rotation steps, each row followed by its count of steps
The counts run from 0 to 607.
[124,121,107,126,134,145,124,117,124,147,148,112,118,156,110,143,124,113,99,129,148,118,143,148,126,110,158,136,129,134,145,155,116,129,124,156,123,156,126,110,130,120,99,117,117,120,108,141,117,107,115,152,96,121,130,134,91,116,146,149,124,147,127,121,118,147,107,111,129,136,152,161,126,109,159,139,152,141,153,137]  175
[152,116,147,104,113,136,125,127,133,127,132,102,117,167,127,144,132,131,144,94,169,125,121,109,121,114,100,95,117,134,133,147,158,142,136,135,141,81,137,123,121,134,141,121,114,132,111,120,124,137,174,99,142,127,131,123,142,152,118,153,123,106,121,136,117,149,122,120,134,103,122,142,111,111,121,152,108,131,153,148]  600
[117,121,132,107,81,114,134,122,135,110,98,115,136,125,100,122,102,139,137,142,140,124,109,134,137,123,91,141,114,134,133,123,123,118,136,112,128,116,121,108,95,153,163,153,134,137,124,131,124,150,122,156,122,100,125,95,150,125,137,144,119,108,124,128,116,147,127,89,112,115,148,150,101,124,135,141,112,126,128,120]  447
[125,103,143,104,143,112,139,122,120,122,143,142,113,121,128,143,133,131,132,113,146,115,143,155,150,121,121,110,125,146,144,131,149,136,134,120,119,75,118,130,127,121,121,97,151,121,91,122,134,106,122,144,113,122,128,91,133,131,111,139,151,135,151,129,135,163,98,112,145,81,133,145,133,111,150,116,132,124,115,153]  419
[115,122,139,131,145,134,145,119,121,133,133,118,117,117,86,139,111,134,123,123,133,133,162,146,113,140,123,140,134,132,104,143,127,136,132,122,135,137,126,111,108,139,116,90,139,108,133,151,133,134,98,154,121,138,119,120,151,122,122,138,148,151,117,175,138,117,117,106,167,112,136,163,125,116,180,115,133,103,129,131]  82
[121,109,115,117,120,139,124,118,119,140,121,112,127,141,103,111,158,134,109,139,124,117,142,128,107,112,138,130,128,87,126,145,130,114,139,122,122,119,139,131,141,149,100,166,109,113,122,121,137,150,140,161,118,100,140,128,123,113,135,139,124,114,107,128,116,143,124,90,133,149,110,151,99,105,180,127,121,115,144,128]  479
[127,114,124,126,117,120,120,145,144,140,147,120,109,138,118,131,129,133,141,109,151,146,132,137,134,107,135,143,118,154,135,139,115,136,111,143,137,98,113,114,112,100,122,86,138,138,106,148,108,125,112,108,123,137,118,104,107,127,126,177,108,151,144,126,86,139,111,122,116,125,152,154,131,129,107,156,133,156,147,122]  352
[107,114,135,126,118,125,118,108,96,135,126,107,127,117,98,151,95,136,140,135,121,154,111,115,129,116,118,158,124,125,123,100,116,154,127,152,126,117,106,141,128,148,135,99,125,139,123,159,111,141,108,152,112,161,139,136,159,111,101,156,121,127,132,163,124,114,108,93,130,135,146,158,137,144,134,128,147,138,114,117]  540
[96,114,149,113,137,115,117,96,102,117,118,136,133,122,103,155,139,118,115,128,121,127,94,114,139,117,109,140,130,126,155,113,145,142,110,169,113,99,100,148,140,160,135,101,132,136,134,128,114,119,135,143,99,137,134,132,155,122,105,142,135,131,125,160,146,153,120,116,130,126,133,152,136,139,139,114,143,150,111,144]  133
[134,115,137,116,138,132,144,120,144,130,140,125,98,148,118,144,122,123,137,103,146,114,131,123,148,112,114,115,122,156,147,146,150,114,117,137,131,70,137,121,139,140,127,83,128,130,118,116,123,110,143,124,129,129,111,122,146,126,152,147,160,153,132,144,130,151,115,131,137,93,118,170,125,111,137,112,115,142,139,148]  121
[115,117,104,130,95,125,118,135,128,114,95,114,123,120,101,115,134,162,122,157,117,122,101,104,129,104,109,136,135,130,138,130,119,156,130,162,125,130,130,143,122,127,152,116,147,146,136,148,91,136,85,131,114,126,142,124,134,126,113,176,127,141,147,146,111,142,123,115,122,129,127,154,134,146,139,132,138,145,127,116]  61
[145,104,112,136,122,149,117,123,127,132,99,97,134,122,103,124,102,133,121,144,125,138,117,117,136,101,119,141,142,143,142,129,104,150,148,155,113,114,141,141,117,122,131,129,122,120,109,147,95,117,94,152,111,131,145,106,139,119,127,156,146,151,159,153,92,164,123,101,123,128,142,153,124,123,150,119,132,141,127,109]  66
[120,119,125,105,141,128,157,130,111,126,133,128,123,147,96,129,138,124,121,141,153,129,140,119,134,132,139,137,119,117,116,114,145,112,141,95,101,99,123,121,107,154,104,108,133,131,129,143,149,138,119,134,127,143,130,135,158,124,125,126,141,138,121,157,162,123,126,90,162,97,108,150,111,120,167,126,126,90,131,127]  488
[153,111,113,132,126,149,115,119,143,139,111,98,127,123,102,129,82,131,122,123,128,133,127,118,134,92,101,132,139,134,133,139,111,144,146,141,126,125,152,127,129,133,126,138,118,114,118,137,95,131,124,165,117,108,143,92,126,119,134,132,127,154,147,156,96,153,112,101,127,147,140,157,111,103,166,115,120,131,139,120]  69
[112,130,135,110,91,118,103,131,145,141,124,121,109,124,106,123,123,133,121,142,127,132,109,147,114,120,134,142,109,150,153,132,126,134,105,157,122,125,123,144,121,117,141,137,138,146,121,140,109,139,111,127,110,114,119,106,117,113,136,166,105,126,122,143,87,161,101,124,98,148,150,166,132,145,123,138,129,165,137,117]  358
[114,124,114,115,131,129,116,108,125,146,129,111,130,156,117,134,139,126,108,138,151,105,146,152,122,112,156,128,111,110,146,148,130,103,117,121,142,153,121,107,127,139,129,128,122,124,132,128,120,120,128,155,96,90,115,107,92,118,142,148,118,134,115,104,113,152,125,92,120,148,161,155,115,105,153,139,140,141,141,139]  179
[107,134,137,112,132,109,138,126,112,119,100,122,139,136,83,125,149,141,129,127,115,136,142,145,117,153,111,135,137,137,126,146,151,126,132,124,157,116,112,96,99,138,155,112,137,117,158,134,136,135,115,122,138,87,95,123,152,137,139,140,144,124,96,161,139,128,128,116,131,125,124,167,109,113,148,111,122,132,134,151]  378
[101,116,110,132,149,97,134,127,108,108,118,134,108,126,110,154,153,163,141,145,112,128,129,133,143,122,128,134,115,109,126,141,130,135,112,135,137,114,110,129,118,150,127,108,127,142,140,140,117,137,93,167,129,126,139,113,155,115,106,148,141,95,133,128,142,124,109,103,135,86,128,136,132,145,126,139,178,124,122,133]  237
[129,117,102,140,155,122,145,123,135,103,125,117,110,151,123,165,139,144,131,105,141,122,140,114,141,107,91,105,133,112,115,162,142,144,135,141,138,119,135,106,121,145,110,112,109,115,129,125,116,130,147,156,136,109,127,120,138,149,121,130,132,108,122,140,153,116,119,114,155,96,105,137,97,107,153,132,134,108,153,160]  229
[118,132,150,112,128,121,147,115,127,128,126,115,139,121,83,132,97,142,119,136,121,125,150,146,109,147,116,137,144,132,116,146,120,148,132,111,137,131,136,112,102,148,129,112,143,111,139,140,134,146,98,149,123,122,135,120,151,123,115,133,144,145,115,172,146,128,112,106,156,110,124,163,126,117,178,121,129,109,129,138]  80
[138,105,137,133,150,110,110,104,114,135,116,105,120,125,102,138,154,117,109,143,133,135,130,127,122,116,144,133,139,120,148,137,132,136,118,127,122,125,129,157,103,132,104,130,134,125,139,131,103,114,120,150,111,134,149,89,151,122,109,129,156,150,143,143,110,174,115,116,151,100,139,121,128,123,167,135,152,137,119,130]  329
[111,119,131,134,136,139,147,120,122,137,139,123,108,119,92,130,116,137,125,122,132,140,162,145,110,141,127,146,135,129,107,148,127,132,132,129,141,134,127,112,111,132,111,88,141,109,123,145,136,134,98,148,123,144,123,135,147,123,124,147,145,148,123,177,132,113,112,115,166,110,128,163,130,110,178,118,136,110,132,126]  83
[141,116,110,140,151,142,139,120,119,108,121,112,105,152,119,163,140,127,120,115,144,126,138,117,130,122,105,108,137,127,126,161,140,150,142,159,124,116,137,116,107,145,112,126,101,112,109,119,119,123,143,150,131,131,136,132,148,150,131,133,146,103,127,153,144,132,124,119,165,85,104,132,104,101,156,135,138,111,149,156]  227
[143,123,149,102,119,131,146,127,136,133,133,118,108,145,108,133,128,125,130,123,143,110,129,119,130,122,125,121,139,165,153,151,144,119,125,134,132,73,134,122,124,137,130,91,131,129,115,113,128,110,135,108,134,134,118,137,157,133,153,145,171,152,134,140,134,159,125,128,141,81,114,163,128,113,135,116,114,139,135,145]  119
[110,132,117,97,144,117,125,138,123,120,117,134,124,126,118,121,168,134,93,159,125,99,124,120,130,127,159,127,123,138,165,130,134,133,101,136,79,104,131,149,125,138,115,119,151,146,133,125,126,116,103,124,96,101,124,121,112,129,114,150,125,144,118,140,146,155,138,107,147,133,110,145,124,143,146,125,136,119,132,131]  25
[120,122,142,97,119,124,148,121,99,126,123,122,139,140,91,115,154,139,117,152,137,118,136,125,110,139,146,133,133,106,122,132,139,123,143,90,110,104,130,121,110,157,116,139,137,125,134,133,143,149,120,139,121,119,143,139,158,128,117,128,145,122,110,133,149,137,128,84,156,108,100,140,112,121,171,139,128,96,129,135]  485
[108,111,103,126,139,129,119,125,113,145,147,112,116,131,115,157,131,131,116,112,122,144,132,115,120,102,134,159,115,129,138,127,124,135,109,153,118,108,120,129,129,126,101,105,129,116,114,117,122,124,152,139,107,119,86,132,112,133,127,152,97,133,102,154,115,115,130,105,153,171,129,159,112,137,128,134,113,132,160,119]  282
[134,126,147,103,131,138,138,128,125,127,118,117,117,147,110,127,143,131,129,134,152,109,134,119,126,131,138,118,119,163,153,137,158,110,126,127,123,88,131,127,108,139,147,85,143,136,128,130,127,111,121,105,125,136,109,132,149,131,143,155,170,150,127,147,134,157,142,123,146,83,117,159,132,118,137,126,113,125,130,136]  117
[131,141,142,90,113,146,129,119,155,134,131,112,118,159,103,118,137,122,107,136,173,105,120,117,113,124,138,113,104,132,138,131,151,103,112,107,106,122,146,134,123,156,136,135,136,154,149,135,130,146,150,104,118,115,121,124,132,131,137,141,113,150,105,149,134,153,129,106,129,135,121,164,105,124,154,137,99,120,144,128]  110
[114,97,97,139,91,117,133,119,127,115,119,114,117,147,106,128,145,117,109,133,144,136,109,118,148,90,116,154,139,127,134,132,113,132,140,155,121,141,110,113,103,121,118,123,134,124,99,129,105,116,146,141,108,132,139,108,125,137,151,150,113,149,148,109,111,143,125,107,126,111,144,146,107,106,137,152,116,146,147,118]  439
[123,119,135,99,105,112,115,114,118,140,117,107,129,168,102,120,181,123,115,151,148,110,108,110,119,110,158,131,114,114,154,141,145,106,107,118,141,115,120,142,123,150,126,135,132,150,155,118,111,131,155,108,119,113,128,128,147,118,127,149,132,131,116,97,114,166,131,108,116,130,128,138,113,132,122,155,134,149,133,129]  588
[141,106,120,136,129,158,108,114,149,140,109,100,119,114,111,120,105,143,117,118,138,132,142,131,115,103,104,122,125,121,124,145,121,134,143,141,122,132,158,132,127,136,131,148,110,115,122,137,106,143,126,163,114,111,137,96,120,119,132,154,128,137,139,156,88,146,124,104,137,145,140,159,107,103,176,123,116,128,140,125]  71
[133,138,127,97,118,102,136,136,150,110,120,136,98,151,109,118,149,137,120,144,156,93,130,145,130,126,117,92,118,130,138,157,165,122,129,109,124,120,134,127,125,133,135,136,143,143,142,133,123,128,120,136,130,89,142,95,136,128,130,126,140,130,130,123,141,171,97,128,121,88,121,148,111,118,163,125,132,120,128,149]  412
[125,124,143,92,110,104,116,114,100,135,115,108,133,164,104,140,157,118,126,155,145,119,99,108,129,116,144,127,117,123,157,118,152,105,112,107,136,109,117,141,114,155,138,136,134,153,154,122,112,122,150,113,120,111,124,118,156,121,128,130,141,136,118,117,129,176,129,108,114,119,140,142,115,136,120,147,124,140,120,128]  590
[137,116,120,118,152,132,133,115,99,110,104,102,135,141,117,167,119,124,121,124,141,120,124,110,140,122,106,112,135,134,137,133,142,154,151,144,110,110,130,125,105,149,132,123,112,113,123,122,120,112,138,150,120,122,132,122,153,139,118,113,152,110,122,161,162,150,132,99,158,94,113,132,104,117,156,121,128,102,131,151]  224
[122,124,113,100,127,112,135,129,117,114,120,127,120,138,104,130,153,116,87,165,122,109,114,111,138,112,152,138,141,145,165,140,127,139,112,138,85,114,126,148,116,133,98,122,158,130,128,110,116,101,119,129,104,111,124,121,130,138,133,126,144,166,128,134,162,161,127,118,156,118,104,145,121,138,157,126,124,125,139,131]  28
[151,115,114,111,150,148,123,144,124,123,116,109,129,169,113,107,166,109,107,129,167,130,121,123,128,112,140,99,139,127,134,142,144,131,159,133,93,109,135,119,110,120,105,137,108,132,121,156,113,113,125,99,123,126,153,114,109,140,119,148,122,148,146,131,124,160,122,113,135,114,112,145,104,100,154,129,133,120,143,143]  404
[110,108,99,130,127,85,139,126,95,118,140,130,112,137,106,160,128,147,146,148,111,134,120,123,145,98,124,137,126,112,119,141,128,158,125,131,140,120,116,132,134,129,104,115,139,130,123,138,110,123,102,172,128,142,145,122,158,110,106,126,140,120,145,122,144,133,82,113,134,99,126,141,129,146,136,132,175,124,124,128]  240
[149,94,143,131,143,110,111,100,115,137,127,102,119,129,98,139,149,107,109,134,131,141,130,128,120,113,138,132,143,120,137,146,127,144,127,127,130,129,131,151,101,126,91,133,137,116,127,126,102,118,132,147,114,135,149,93,151,122,110,117,158,155,147,138,115,175,110,118,148,98,132,130,125,114,165,140,148,137,125,128]  330
[125,124,127,128,142,124,123,102,140,113,96,109,143,155,98,142,145,118,117,120,153,123,101,111,146,105,101,127,138,106,131,141,121,126,120,143,132,137,121,117,112,170,138,128,102,146,157,147,98,149,140,135,121,108,151,108,136,133,115,145,114,135,127,128,131,139,136,99,112,124,136,143,109,107,134,146,138,139,133,146]  144
[145,113,112,132,131,156,112,117,149,140,109,98,125,118,111,129,93,137,120,124,137,128,135,125,126,92,97,128,129,128,126,139,117,140,142,140,123,131,152,130,127,136,129,143,112,117,120,138,100,136,123,167,112,111,137,88,122,119,126,140,127,144,142,159,93,145,116,100,131,145,142,159,108,108,171,118,118,130,137,121]  70
